In the data rows, the value 500 means zero.
Here are some points, one per row:
ndarray[599 849 269 436 422 688 607 641 674 328 384 615 509 228 538 762 307 611
        561 550 326 451 479 299 660 684 493 594 418 394 238 257 703 737 463 648
        401 589 621 528 589 511 494 529 390 564 635 556 240 464 497 818 433 406]
ndarray[359 478 722 409 481 508 481 705 549 608 519 581 587 680 507 582 509 497
        518 523 448 328 282 759 771 819 606 308 561 887 503 475 458 438 223 555
        509 649 412 525 304 291 350 354 574 376 440 770 662 524 593 701 445 312]
ndarray[594 546 685 574 361 379 456 678 939 858 407 461 685 497 631 527 689 507
        630 379 411 535 261 397 522 363 374 494 310 266 512 525 256 561 612 342
        350 391 562 775 734 498 160 467 552 450 536 452 619 533 311 587 510 513]
ndarray[516 675 805 578 403 500 541 602 450 648 374 369 296 393 307 420 682 839
        437 795 537 370 529 214 495 569 532 433 425 474 668 502 503 669 547 606
        535 286 451 430 314 563 727 409 338 473 340 81 451 583 588 422 421 318]
ndarray[626 435 753 571 546 711 766 647 276 408 449 529 673 258 526 494 674 289
        701 336 941 206 168 518 258 709 462 474 425 371 466 492 639 481 450 503
        368 529 566 501 396 645 492 504 614 439 498 558 317 426 333 283 357 645]
ndarray[495 453 349 526 476 368 439 568 490 423 222 646 753 398 382 558 476 540
        495 513 415 395 468 481 116 582 832 546 552 723 595 469 519 425 556 287
        391 572 534 308 667 566 202 437 462 672 621 438 646 743 747 349 509 263]
ndarray[847 471 501 295 765 280 631 589 605 461 261 308 227 440 694 459 405 471
        580 602 320 488 404 652 552 479 790 499 647 565 296 621 405 340 911 615
        737 578 343 624 274 479 278 563 351 497 361 479 280 511 236 299 624 521]
ndarray[276 285 609 641 494 438 524 693 588 567 744 413 666 467 154 431 324 223
        525 783 437 497 521 686 380 407 374 176 444 659 507 568 487 694 695 625
        646 409 615 539 508 570 481 680 299 691 827 509 309 183 639 650 484 538]
ndarray[628 609 620 373 652 430 466 227 531 466 406 668 484 637 323 405 641 439
        256 464 531 654 492 392 659 546 379 393 305 339 441 753 850 324 356 492
        653 455 487 655 445 720 288 535 396 664 582 594 581 715 674 595 266 550]
ndarray[650 568 445 481 805 610 643 391 638 560 659 868 383 519 475 392 549 501
        469 673 579 417 751 363 425 491 228 384 653 657 726 333 459 695 532 396
        585 566 583 347 609 132 248 279 415 382 636 600 500 468 271 365 609 514]
ndarray[488 457 430 492 136 749 456 348 432 719 516 518 462 607 810 361 335 480
        543 549 569 551 445 362 415 621 352 250 531 497 325 395 620 448 519 527
        638 431 128 667 460 400 577 697 356 625 630 488 671 554 419 328 632 358]
ndarray[277 465 543 304 592 594 316 661 396 337 586 566 12 467 265 619 193 233
        567 172 733 532 357 346 464 655 313 382 398 422 713 404 181 427 697 561
        513 400 395 454 597 636 472 162 837 721 614 507 330 802 433 628 685 517]
ndarray[691 415 327 438 499 417 298 309 422 376 327 396 418 618 216 354 677 571
        692 369 504 308 468 408 552 528 335 546 535 566 407 329 337 202 426 186
        390 510 687 680 313 120 599 772 521 460 578 267 288 371 683 694 584 499]
ndarray[446 546 670 440 358 327 687 500 589 501 642 732 421 498 607 134 375 485
        384 459 573 663 547 632 444 582 462 755 659 629 403 485 388 683 307 357
        569 794 503 536 551 681 530 782 756 656 285 179 342 512 557 537 505 358]
ndarray[601 630 393 793 570 331 357 340 207 722 678 572 341 343 485 446 583 586
        522 306 442 594 517 547 721 644 807 326 407 514 569 571 402 510 510 584
        523 652 753 680 826 571 595 598 542 515 552 651 490 394 522 338 424 258]
ndarray[584 546 507 739 419 223 477 535 415 415 363 569 648 521 627 580 376 508
        674 453 456 508 418 553 637 492 338 517 713 418 615 494 399 491 197 238
        902 349 348 344 459 580 695 372 253 371 515 614 339 524 632 524 550 514]
ndarray[538 564 476 771 524 474 465 324 558 396 468 536 583 493 637 729 459 331
        420 519 264 162 452 529 580 364 371 485 410 715 733 652 672 291 284 715
        629 417 385 475 630 437 492 492 756 723 317 124 539 381 231 491 531 499]
ndarray[539 501 497 681 313 276 536 591 364 327 577 430 529 615 726 353 644 587
        327 453 475 669 419 220 611 479 635 638 562 668 737 249 502 422 549 645
        356 636 482 384 291 614 439 476 436 734 837 471 612 459 281 656 586 790]
ndarray[470 445 607 692 312 655 593 95 654 640 550 473 242 340 367 527 259 461
        311 300 468 330 480 716 491 428 777 762 448 628 399 618 414 533 523 234
        325 443 444 470 286 533 569 345 239 424 600 573 550 544 360 568 485 610]
ndarray[444 510 431 606 604 463 498 587 718 636 387 415 401 426 462 669 663 153
        248 576 459 685 415 391 570 525 140 582 743 651 329 447 406 206 493 500
        300 571 488 355 607 634 827 576 370 370 523 528 588 520 606 200 375 491]
ndarray[561 458 563 339 598 671 422 524 283 863 471 544 653 697 432 628 392 264
        491 563 247 213 683 489 347 145 504 428 321 239 624 513 247 656 448 726
        305 950 344 153 298 647 502 847 408 509 487 683 317 552 603 658 621 628]
ndarray[404 275 407 786 553 445 418 647 486 529 645 682 571 452 287 543 432 668
        632 335 375 681 621 376 643 586 425 331 495 425 311 386 717 585 715 299
        487 577 359 340 262 416 342 648 629 478 167 399 648 520 300 398 313 723]
ndarray[232 540 696 720 652 567 387 419 494 563 404 360 751 714 576 556 477 493
        322 238 530 560 510 506 609 507 550 735 694 365 247 347 631 603 581 735
        689 490 794 525 342 318 422 380 561 522 643 357 308 649 672 314 665 412]
ndarray[357 405 385 230 836 691 454 561 414 615 571 680 662 482 603 553 431 929
        432 462 498 537 227 698 489 316 340 291 565 479 565 824 574 518 426 419
        324 431 716 477 464 711 712 580 364 629 527 459 418 452 454 574 887 636]
ndarray[335 555 349 628 860 454 642 594 566 389 480 478 452 698 803 621 354 385
        594 677 626 634 706 685 502 655 681 383 171 377 589 544 322 505 364 337
        364 387 665 554 297 463 641 681 418 398 638 296 643 717 415 489 330 398]
ndarray[639 543 162 371 489 212 323 462 652 791 557 374 599 370 420 321 441 462
        617 690 657 561 535 543 558 589 497 623 466 502 555 734 676 739 382 516
        351 355 386 436 226 394 647 275 791 637 602 637 408 541 505 323 455 580]
ndarray[556 492 464 232 247 353 572 454 435 497 632 524 445 313 694 666 695 683
        421 236 568 664 639 900 579 288 267 405 390 406 470 432 447 376 610 635
        450 469 382 251 438 351 311 373 422 502 560 331 452 395 559 460 180 303]
ndarray[439 320 629 570 454 401 377 601 512 426 507 458 456 41 541 611 562 422
        240 671 680 647 718 439 441 404 576 498 243 291 397 490 557 271 259 388
        568 733 544 632 498 269 513 417 522 498 392 609 612 452 559 568 940 509]
ndarray[784 715 729 555 325 437 694 530 572 439 771 612 563 685 575 676 567 506
        723 546 712 500 604 533 560 426 636 507 669 527 515 743 743 392 972 456
        523 483 541 360 633 389 835 614 696 369 581 530 647 749 722 689 732 578]
ndarray[274 278 284 399 296 546 623 613 479 471 501 545 475 546 712 354 453 407
        335 490 301 300 645 445 686 609 539 562 531 416 818 712 680 436 681 400
        401 563 528 721 650 486 459 360 473 170 438 384 210 479 771 407 354 590]
ndarray[632 256 577 419 469 299 276 421 300 70 645 435 339 376 603 466 516 405
        467 477 284 257 417 536 375 660 377 398 477 404 344 448 503 889 404 705
        293 315 634 445 683 487 469 542 386 318 369 520 721 803 565 376 590 694]
ndarray[523 122 373 751 346 687 648 467 545 409 262 341 256 808 496 692 714 811
        748 671 607 536 739 662 453 457 311 586 546 528 468 691 510 645 415 677
        473 691 504 619 603 699 438 400 629 687 545 670 451 578 537 489 446 504]
ndarray[271 672 267 279 351 668 500 346 586 508 655 298 563 449 369 422 661 566
        673 733 519 433 442 618 681 661 533 517 412 488 454 433 342 273 471 549
        816 678 693 325 562 742 338 536 535 298 496 396 668 559 389 338 650 660]
ndarray[558 311 615 380 514 537 338 516 726 509 642 632 585 611 451 534 483 716
        372 590 626 446 675 468 563 598 826 473 568 379 425 171 362 260 274 574
        420 145 330 394 804 699 563 580 614 467 545 633 213 387 334 447 415 599]
ndarray[628 372 446 427 633 562 830 111 462 584 275 188 693 553 709 399 307 420
        450 584 551 622 444 269 562 565 618 219 434 569 247 297 374 544 673 470
        431 438 649 285 703 463 599 202 563 662 77 492 455 337 729 807 457 580]
ndarray[506 523 334 586 532 589 796 519 332 341 748 737 752 607 235 370 543 608
        528 556 447 583 243 425 532 250 592 708 364 411 328 523 208 429 424 641
        566 447 236 744 602 327 577 342 377 516 422 502 566 647 583 366 427 504]
ndarray[452 543 679 556 519 623 465 596 682 411 553 268 278 553 493 243 215 690
        548 485 380 485 232 346 322 278 521 526 509 368 598 695 586 329 366 518
        587 635 725 283 563 189 532 579 638 511 578 687 584 396 551 358 152 454]
ndarray[756 633 327 579 569 593 199 558 445 484 696 362 486 598 542 582 315 435
        399 667 834 532 313 469 437 191 467 631 708 566 539 411 568 602 502 402
        456 519 474 692 448 699 228 395 445 250 324 376 568 389 568 610 374 302]
ndarray[543 698 652 401 523 774 393 495 546 364 292 307 635 324 351 355 542 461
        689 306 371 827 825 669 418 298 561 335 640 743 572 450 600 500 310 479
        425 577 353 676 662 510 582 412 463 424 501 335 472 658 392 438 479 626]
ndarray[761 365 311 466 438 681 509 697 572 400 178 615 678 538 354 230 446 446
        234 282 597 660 575 632 580 608 495 639 402 493 736 521 444 562 608 708
        691 406 677 492 414 531 755 592 554 346 423 600 808 335 428 573 523 436]
ndarray[333 567 430 396 308 411 408 343 655 418 556 571 458 753 494 711 776 437
        480 315 487 784 371 273 125 589 681 411 437 546 528 751 541 689 458 529
        545 507 487 445 377 464 550 492 388 276 280 552 302 241 341 513 587 359]
ndarray[533 847 453 524 496 597 784 661 209 513 503 221 346 537 374 527 572 464
        250 436 415 537 680 604 487 658 496 570 724 433 449 739 461 495 343 368
        346 156 342 441 546 377 122 671 595 572 448 631 587 306 517 521 666 604]
ndarray[466 602 862 365 487 552 211 504 336 482 618 731 553 623 550 645 470 401
        869 704 275 516 785 569 466 605 434 814 482 400 571 508 430 407 729 483
        373 499 691 672 398 578 644 292 338 807 440 575 677 93 618 387 448 612]
ndarray[378 411 364 345 565 551 543 478 483 686 573 469 341 237 665 757 731 501
        511 473 495 439 451 425 345 342 651 674 685 667 621 200 520 674 445 476
        812 378 535 681 424 516 580 709 611 605 465 651 684 619 694 676 257 681]
ndarray[288 665 423 278 424 244 595 528 369 383 400 383 580 715 409 457 563 523
        327 441 393 202 604 536 456 234 399 395 442 433 301 255 712 602 609 258
        562 545 508 662 530 615 730 397 673 478 562 660 665 481 202 422 473 276]
ndarray[127 381 591 565 778 414 370 302 359 473 331 518 507 287 496 311 501 595
        782 610 643 518 417 436 457 527 427 797 490 477 572 522 659 451 678 641
        417 420 111 432 729 463 397 662 454 255 575 576 576 438 382 753 564 303]
Along one direction, these points spread out more than along any other. Take the direction at right angles to it along which they spread out most. Then take the direction at right angles to both along which they spread out most. Go by this last direction. For each point below, how far along it does it lie, from 0 to 99? The average is 50, and the first point in the table lies past the average. One standard deviation of the points above along it is 16.
ndarray[650 568 445 481 805 610 643 391 638 560 659 868 383 519 475 392 549 501
        469 673 579 417 751 363 425 491 228 384 653 657 726 333 459 695 532 396
        585 566 583 347 609 132 248 279 415 382 636 600 500 468 271 365 609 514] 43
ndarray[628 609 620 373 652 430 466 227 531 466 406 668 484 637 323 405 641 439
        256 464 531 654 492 392 659 546 379 393 305 339 441 753 850 324 356 492
        653 455 487 655 445 720 288 535 396 664 582 594 581 715 674 595 266 550] 39
ndarray[444 510 431 606 604 463 498 587 718 636 387 415 401 426 462 669 663 153
        248 576 459 685 415 391 570 525 140 582 743 651 329 447 406 206 493 500
        300 571 488 355 607 634 827 576 370 370 523 528 588 520 606 200 375 491] 48
ndarray[452 543 679 556 519 623 465 596 682 411 553 268 278 553 493 243 215 690
        548 485 380 485 232 346 322 278 521 526 509 368 598 695 586 329 366 518
        587 635 725 283 563 189 532 579 638 511 578 687 584 396 551 358 152 454] 41
ndarray[594 546 685 574 361 379 456 678 939 858 407 461 685 497 631 527 689 507
        630 379 411 535 261 397 522 363 374 494 310 266 512 525 256 561 612 342
        350 391 562 775 734 498 160 467 552 450 536 452 619 533 311 587 510 513] 45
ndarray[523 122 373 751 346 687 648 467 545 409 262 341 256 808 496 692 714 811
        748 671 607 536 739 662 453 457 311 586 546 528 468 691 510 645 415 677
        473 691 504 619 603 699 438 400 629 687 545 670 451 578 537 489 446 504] 40
ndarray[784 715 729 555 325 437 694 530 572 439 771 612 563 685 575 676 567 506
        723 546 712 500 604 533 560 426 636 507 669 527 515 743 743 392 972 456
        523 483 541 360 633 389 835 614 696 369 581 530 647 749 722 689 732 578] 33
ndarray[558 311 615 380 514 537 338 516 726 509 642 632 585 611 451 534 483 716
        372 590 626 446 675 468 563 598 826 473 568 379 425 171 362 260 274 574
        420 145 330 394 804 699 563 580 614 467 545 633 213 387 334 447 415 599] 58
ndarray[756 633 327 579 569 593 199 558 445 484 696 362 486 598 542 582 315 435
        399 667 834 532 313 469 437 191 467 631 708 566 539 411 568 602 502 402
        456 519 474 692 448 699 228 395 445 250 324 376 568 389 568 610 374 302] 52
ndarray[584 546 507 739 419 223 477 535 415 415 363 569 648 521 627 580 376 508
        674 453 456 508 418 553 637 492 338 517 713 418 615 494 399 491 197 238
        902 349 348 344 459 580 695 372 253 371 515 614 339 524 632 524 550 514] 43
ndarray[561 458 563 339 598 671 422 524 283 863 471 544 653 697 432 628 392 264
        491 563 247 213 683 489 347 145 504 428 321 239 624 513 247 656 448 726
        305 950 344 153 298 647 502 847 408 509 487 683 317 552 603 658 621 628] 73
ndarray[274 278 284 399 296 546 623 613 479 471 501 545 475 546 712 354 453 407
        335 490 301 300 645 445 686 609 539 562 531 416 818 712 680 436 681 400
        401 563 528 721 650 486 459 360 473 170 438 384 210 479 771 407 354 590] 47
ndarray[232 540 696 720 652 567 387 419 494 563 404 360 751 714 576 556 477 493
        322 238 530 560 510 506 609 507 550 735 694 365 247 347 631 603 581 735
        689 490 794 525 342 318 422 380 561 522 643 357 308 649 672 314 665 412] 56
ndarray[506 523 334 586 532 589 796 519 332 341 748 737 752 607 235 370 543 608
        528 556 447 583 243 425 532 250 592 708 364 411 328 523 208 429 424 641
        566 447 236 744 602 327 577 342 377 516 422 502 566 647 583 366 427 504] 43
